(in the rows, 100 means zero)
Each path is a new rotation, seen through one point. The rows after it are directions, each followed by how far the rotation turns it, in deg/step (0 if it stays put).
Each turn is a multiple of 5 degrees from 10 to 175, or 0.
Each row of a path follows its step; steps can be skipped.

step 2: [ 87, 123, 117, 115,  96, 113,  67, 141, 126,  79, 107,  93, 108,  92,  91,
  45,  98, 116,  81, 119,  66,  89,  96,  79,  76, 107, 112,  99, 117, 131,
  96,  96, 100, 114,  89, 114,  88, 114, 118, 118, 132,  58,  80,  69, 102,
 100, 102, 132, 128, 135,  60, 118, 101]
step 7: [109, 114, 135,  94,  78, 103, 104,  87, 110,  90, 106,  73,  98, 107, 100,
  44,  92,  82, 117,  92,  84, 107,  83,  98,  94,  99, 116,  85,  86, 139,
  97,  87, 133,  96,  86,  85, 129,  84, 102,  90, 121,  54, 163,  99,  75,
 134,  97, 115,  88,  92,  88,  86, 132]
step 9: [ 93, 110,  95,  85, 112,  61, 117, 123,  88,  70, 121,  63,  71,  99,  60,
  67, 100,  75, 112, 119,  73,  95,  98,  94, 110, 126,  76, 111, 119, 116,
  74, 114, 110, 103, 120, 106, 110,  98, 114,  69, 112,  57, 144, 103,  86,
 107,  86, 105,  66,  73,  97, 109, 137]
step 11: [113,  69,  70,  69,  99,  77,  91, 100,  69,  82, 107,  82,  90, 117,  84,
  72,  72,  85, 111, 140,  82,  86,  83, 108, 128, 132, 129, 117, 122, 111,
 111,  89, 107, 113,  91, 117, 111, 109,  73,  71, 110,  42,  82, 105, 102,
 102,  72, 105,  79, 128,  83, 101, 113]
step 13: [ 99,  97, 102, 109,  69, 114, 103,  77,  99,  86, 112,  58,  69, 110,  89,
  72, 112,  87,  88, 124, 108, 127,  61,  96,  98,  88, 136, 110, 102, 147,
 129,  92, 140, 121, 109, 122,  90,  84,  76,  55, 120,  61,  82,  90,  95,
  99,  87, 124, 102, 110,  73, 105,  92]
step 14: [114,  94,  96,  86,  69, 103, 101, 130, 120,  89, 133,  72, 117, 123,  63,
  92, 110, 112,  81, 137, 105, 112,  59,  94, 141, 120,  97,  88, 102, 116,
  92,  70, 126, 113,  91, 106, 108, 134,  83, 109,  87,  93, 126,  73, 117,
  43,  78, 120, 104,  78, 119,  96,  99]
step 15: [104, 118, 148,  97, 115,  77,  97,  68, 108, 106, 121,  79,  63, 123,  69,
  89, 117, 103, 108, 109,  69, 113,  89, 107,  86,  98,  88, 112, 114, 136,
  66,  70, 132, 107, 128, 115, 103,  97,  76,  95,  96,  57,  87,  89, 107,
  98,  79, 150, 112,  74,  72, 107, 109]
step 20: [ 89, 127, 121,  76,  88, 106,  91, 102, 129,  77, 120,  60, 100, 122,  66,
  79,  88, 115, 112, 116,  64,  98,  64,  90, 110,  88,  80, 116, 146, 108,
 107,  60,  88, 129,  80,  95, 103, 141,  93, 118, 126, 111, 132, 109,  85,
  89, 116, 113,  69, 117, 105, 115, 118]
Speeds:
[ 98,  93,  98,  96, 106, 104,  96,  91,  93, 105, 108, 115, 101,  93, 102,
 100,  95, 103, 107, 105,  99, 114,  96, 109, 102, 107, 104, 103, 102,  96,
  98,  99, 102,  90,  99,  94, 102,  94, 104,  96, 103,  98,  97, 106, 101,
  96,  98,  90,  97, 111,  96,  95, 103] -> 60
[101, 111, 106, 105, 103,  91,  98, 101,  99, 103, 109, 108, 100, 103,  98,
  93, 107,  99, 103, 102, 101,  98, 101,  96, 101, 104, 101,  93,  90, 104,
  99, 103,  96,  87, 104, 107, 101,  97, 102, 106,  98, 106, 100, 100,  90,
 103,  84, 105,  96,  95, 101,  88, 101] -> 45
[ 94, 107,  98,  99,  92,  98,  97, 105,  97, 105, 101,  97, 101,  90,  99,
 107, 101, 106,  96, 107, 110,  98,  93,  98, 101, 105, 105, 106, 105, 101,
  99,  95,  93,  94, 100,  94, 108, 109, 109, 112,  92, 107, 105,  95,  98,
  97, 109, 104, 104, 104,  92,  96,  96] -> 175
[108,  96, 102,  95, 105, 101,  89, 103, 101,  98, 103,  98, 111, 104,  97,
  98, 104,  96,  98, 101, 112,  96,  97, 101,  96, 103,  99, 107, 101, 106,
 102, 114, 100,  97, 100,  98,  97, 100,  91,  95,  87,  99,  98,  95,  99,
 101, 100,  92,  90, 105,  98, 103,  87] -> 135
[ 92,  99,  89,  97,  97,  93,  96,  87,  96,  96, 103,  98,  99,  93,  93,
  99, 103, 102, 101,  98,  98, 101, 105,  97,  96, 102, 102, 111,  96,  95,
  93, 107, 107,  96,  90, 107, 100,  95,  92, 103, 104,  99,  99,  91,  92,
 108,  99, 109, 107, 102, 100, 108,  98] -> 170
[105,  86,  95, 107, 104,  96, 112,  95,  92,  97, 104,  98,  99, 102,  95,
  99, 103, 102, 100, 108, 103,  94,  96, 101,  97, 108, 102,  98,  94, 106,
 104,  95, 112, 104, 105, 102,  91, 100, 111, 101,  92, 103,  91,  97, 108,
  97,  99, 108, 103, 104, 103,  99,  97] -> 25
[ 91, 108, 101,  98, 103,  97, 101,  96, 103, 104, 106, 104,  91, 101,  93,
 102, 103, 101, 104,  99, 105,  93, 103,  95,  95,  91, 105, 111,  99, 106,
 106,  95,  94, 107, 104, 104,  99,  95,  92, 102, 100,  97,  84, 109, 105,
  95, 104,  98,  94, 104,  90,  99, 103] -> 160

step 1: [115, 105, 105, 121,  94,  89, 130, 114, 115, 104, 153,  73,  80,  96,  91,
  95, 102, 115, 147, 121,  75, 102, 107, 111, 114,  84, 111, 120,  80,  76,
 107, 100, 122, 130, 144,  82, 122, 126,  81, 110, 131,  95, 107, 120,  91,
  93, 122,  98,  93,  92,  79,  83, 103]
step 2: [ 66, 125, 124,  82,  97,  91, 129, 136, 119,  99, 105,  94,  89, 135,  87,
 105,  93, 121,  75, 125,  91,  99, 101, 113,  94,  82, 100,  66, 116,  84,
  94, 111, 102, 118, 140, 123,  84, 114, 123, 104,  77, 110,  88, 120, 133,
 131,  97, 110,  91, 108,  61, 104,  69]
step 3: [125, 100,  93, 122,  85, 119,  92, 132, 102,  95, 122,  99,  83, 120, 132,
 107,  93, 100,  91, 110,  84, 137, 124,  94, 128,  89, 108, 126, 121,  92,
  82,  52, 144, 114, 127, 111,  92, 133,  67, 121, 111,  93,  92, 103, 105,
  87,  87,  92, 102, 117,  82, 103,  78]
step 14: [128,  93,  74,  95,  90, 100, 125, 117, 133, 129, 104,  84,  61, 105,  72,
  82,  79, 101, 120, 125,  93, 128,  98,  89,  86, 112, 100,  83, 112,  95,
  68,  72, 124,  80, 111, 121, 131, 127, 107, 103, 108, 111,  74, 134, 114,
 115, 112,  87, 100, 104, 115,  88,  62]
step 19: [ 68, 119,  96, 128,  89,  57, 103,  96,  81, 105,  97,  61, 103, 102, 137,
  68, 101, 121,  87, 100,  90,  82,  79, 108, 106,  63, 118, 104,  98,  57,
 101, 102, 119, 118, 147, 121,  90, 100, 109, 104,  97, 114, 129, 128,  94,
 119,  98, 113,  97,  90,  99,  93,  99]
step 23: [ 78, 112,  87, 100, 122,  70, 115, 127, 140,  96,  95,  77, 142, 118,  96,
  95, 106, 121, 104, 140,  95, 106,  95,  97,  86, 106, 115,  89, 117,  87,
  76,  77, 118,  86, 120, 105, 100,  72, 137, 108,  86, 112,  84, 126, 118,
 125,  94, 124,  83, 115,  73,  88,  86]
step 26: [110, 114,  75, 114,  61,  99, 109, 135, 101, 107,  99,  87,  56,  86, 111,
  80, 113, 134, 139, 122,  74,  86,  93, 111, 102,  81, 104,  81,  90,  84,
 102,  80,  87,  97, 118,  59,  87, 135, 111, 113, 125, 119, 122, 102, 102,
 111,  77,  77,  89,  98,  92,  82, 106]
step 27: [ 84,  95,  83,  82,  88,  56, 142,  82,  85,  90, 115,  33,  93,  93, 102,
  95,  93, 115,  75, 116,  77, 107, 122, 115,  90,  83,  82, 104, 108, 104,
  73, 120, 116, 100, 137, 115,  89, 133, 121, 114,  86,  94,  80, 112, 111,
 113,  99, 101, 100, 104,  85,  97,  77]
Speeds:
[107,  99, 102,  98,  94,  95, 104,  85,  94,  95, 108, 107,  98,  97,  98,
  96,  94,  99,  95, 101,  98,  99,  97, 100,  90,  99,  99, 103,  96,  98,
 108, 105,  95, 111, 114,  95,  89, 105,  95, 107, 103, 100, 107,  96,  99,
 111, 101, 103, 101, 101,  92, 100,  99] -> 40
[108, 102, 111, 103,  98,  92, 103,  99, 103,  97, 101, 102, 100, 102,  95,
 105, 104, 111, 101, 105, 110,  99, 108,  87, 104,  93,  94, 101, 100, 112,
 105, 100, 101, 101,  99, 103, 100, 111, 100,  97,  95, 108, 100, 103, 111,
  95, 112, 101, 100, 101, 100,  95,  95] -> 55
[107, 107, 103, 105,  93,  96,  90,  97, 102, 100, 108,  93, 111, 104, 114,
  97, 101,  95, 114, 100,  95, 107, 106, 107, 107,  97, 103, 104,  95, 104,
  97,  95,  96, 107,  96, 104, 100,  98, 102, 103, 104, 100, 101,  91,  99,
  98, 105,  99, 103, 109,  96,  95, 107] -> 175
[118, 102, 104,  96, 100, 106,  98,  98,  94, 105,  97, 106,  97,  90, 102,
 101,  96,  97,  95,  99,  95, 108,  98, 101, 105,  97, 102,  96,  99, 103,
  96,  89,  96,  99, 104, 107, 104,  92,  92,  93, 101, 107,  97, 105, 108,
 101,  97,  98, 114,  94, 103, 106,  94] -> 100
[109,  98,  99, 107, 105,  98,  96,  99, 104,  99,  94,  99,  95,  99,  94,
 109, 113,  97,  97, 106,  88, 104, 100,  92,  96, 103,  96,  96,  93,  89,
 100, 104, 101, 100, 105, 106, 104,  95,  98,  93, 105,  97,  93,  96,  98,
 105, 110, 104,  96, 104,  97,  97, 112] -> 135
[ 95, 110,  96, 104,  98, 104,  93, 104,  91,  98, 100,  99,  95,  97,  94,
 107, 109,  95, 102, 101, 114,  94,  95, 100, 109,  95, 100,  91, 110,  97,
  98,  93,  93, 101, 104, 102,  97,  99,  99, 103,  94, 104, 109,  94, 101,
 106, 102,  98, 101,  99,  93, 103, 112] -> 170
[104, 103,  98,  92, 105,  93, 107,  99, 101, 108, 100,  99,  96,  89, 103,
 106,  98,  97, 100,  99,  98,  86, 111,  96, 100, 105, 112, 103, 100, 102,
  87,  99,  95,  93,  95,  97,  99, 107, 101,  93, 106,  96, 108,  96, 104,
 107, 102,  95,  95, 105,  93, 101,  99] -> 25

step 6: [139, 102, 124, 128,  65, 114,  96, 101,  81, 113, 111,  85, 106,  95,  79,
  84,  64, 114, 151, 122, 135, 115,  96,  74, 105,  83,  82,  99, 136, 120,
 119,  89, 124, 107, 112, 126, 120,  75, 105, 111, 119, 113, 128,  71,  83,
 114,  96,  87,  96, 103, 121,  96, 107]
step 7: [ 91, 112,  87, 114,  84, 108, 103,  56,  81, 106, 112,  89,  88, 121,  67,
 140,  90, 122, 117, 129, 109, 116,  67,  83, 125, 107, 103,  66,  98,  65,
 110, 129,  81, 111, 107, 119, 102,  80,  92, 132, 116,  90, 117,  79,  61,
 100, 114, 116, 121, 118, 106,  93, 129]
step 8: [ 93, 112, 119, 117,  93,  92,  91,  52,  82, 100, 108, 114,  99, 128,  76,
 122,  74, 152,  82, 115, 120, 122,  96, 103,  82, 126,  90, 108, 110, 112,
  71, 112, 104, 106, 134,  90,  96, 143, 102, 102,  92,  47,  95, 108,  73,
  98, 134,  92,  98, 109, 117, 110,  90]
step 10: [119, 111, 127, 130,  81,  84,  99, 102, 102, 112, 140, 102, 105,  89, 101,
  56,  74, 131, 151, 134, 115, 113, 118, 115,  93, 110, 104,  92, 102,  89,
 101, 107, 135,  99, 100, 122,  99,  74,  85, 130, 121, 137, 125, 115,  79,
 108, 113,  94,  82, 111, 109,  88,  75]
step 12: [135,  99,  98, 121, 104, 104,  84,  41,  97,  90, 108,  80,  99, 116,  77,
 112,  62, 156,  95, 102, 117, 116,  75,  75, 117, 108,  98, 108, 140, 138,
 103,  97,  87, 110, 103,  98,  98, 103, 103,  94, 110,  71,  97, 111,  72,
  89, 125,  82, 111, 100,  64, 104,  91]
step 19: [ 71, 123,  84, 110,  85, 102,  95,  89,  58, 131, 121,  86,  96, 132,  93,
 102,  70, 119,  98, 136, 116, 126,  79, 120, 119, 113, 129,  66, 110,  86,
  79, 128,  83, 115, 120, 105, 103,  92,  93,  98, 124,  81, 104,  70,  61,
  91,  96,  86, 109, 126, 100, 108,  73]
step 23: [ 85,  92, 111, 123, 111, 121,  87,  74,  67, 126, 119,  65,  97, 123, 100,
  77,  85, 123,  84, 132, 106, 109,  70,  98, 126, 140,  88,  89, 109, 106,
 108, 110,  48, 110,  94, 110, 122,  76,  83,  95, 109, 123,  99,  74,  70,
  74, 124,  91, 113, 125,  95,  91,  88]
step 26: [103,  92, 109, 113,  93,  66,  99,  89,  74, 109, 119, 111,  73, 115,  71,
  84,  96, 122, 143, 122, 125, 120, 108, 128,  87, 117,  68, 110,  72,  85,
 107, 129, 117, 110,  92, 112,  90, 109,  50, 110,  99,  82, 132,  86,  99,
  88,  70,  81, 115, 110, 121,  97,  74]
Speeds:
[105,  90, 100,  94, 108,  99,  91, 101,  96, 107, 101,  92, 105, 105, 107,
  96,  94, 101,  97, 105,  95, 102,  99, 109, 103,  88, 106,  95,  92, 102,
 101, 102,  92,  98,  97, 109,  94, 102,  94,  92,  90,  96,  98,  98, 107,
 102,  97,  96, 107, 103, 100,  95,  91] -> 10
[ 99, 103, 103, 108, 100, 108,  97, 116,  92, 114,  94, 105, 104, 103, 105,
  92,  94,  98, 100, 100,  97, 103, 110,  97, 102, 103, 106,  91, 109,  94,
  93,  98,  98, 104,  94,  97, 103,  94, 105,  95, 104, 108, 102,  98, 100,
 101, 101, 104,  91, 108,  98,  99,  98] -> 80
[ 93,  96,  90, 103, 101, 100,  99,  99,  93,  98,  99,  92,  96, 101, 100,
 106, 103, 103, 101, 107, 107, 106,  95,  92,  95,  97, 108, 103,  93, 102,
  89,  95,  98, 100, 100,  88,  96, 104,  97, 102,  99, 119, 100,  96,  93,
 105, 102, 103, 110, 108,  99,  98, 101] -> 90
[109, 101,  99, 101,  94,  91, 102, 108,  95, 100,  93,  89,  97,  93, 100,
  99, 100,  99,  98, 105, 103, 103, 101,  92,  99, 100, 108, 100,  94,  89,
 107, 102,  97, 100,  94, 101,  96, 101, 101, 110, 102,  92,  90, 104,  92,
 101, 103, 101,  94,  89,  89,  90,  98] -> 125
[100,  98, 101,  92, 104, 102, 106, 101,  99, 106,  97,  94,  95, 103, 113,
 101,  96, 102, 105, 106,  99,  92,  99, 104,  92, 110,  92, 101, 105, 105,
 100,  86, 103, 106,  99,  90, 104,  95,  95,  99, 106,  90,  95,  94,  96,
 105,  97,  94, 107,  98,  93, 101,  95] -> 100
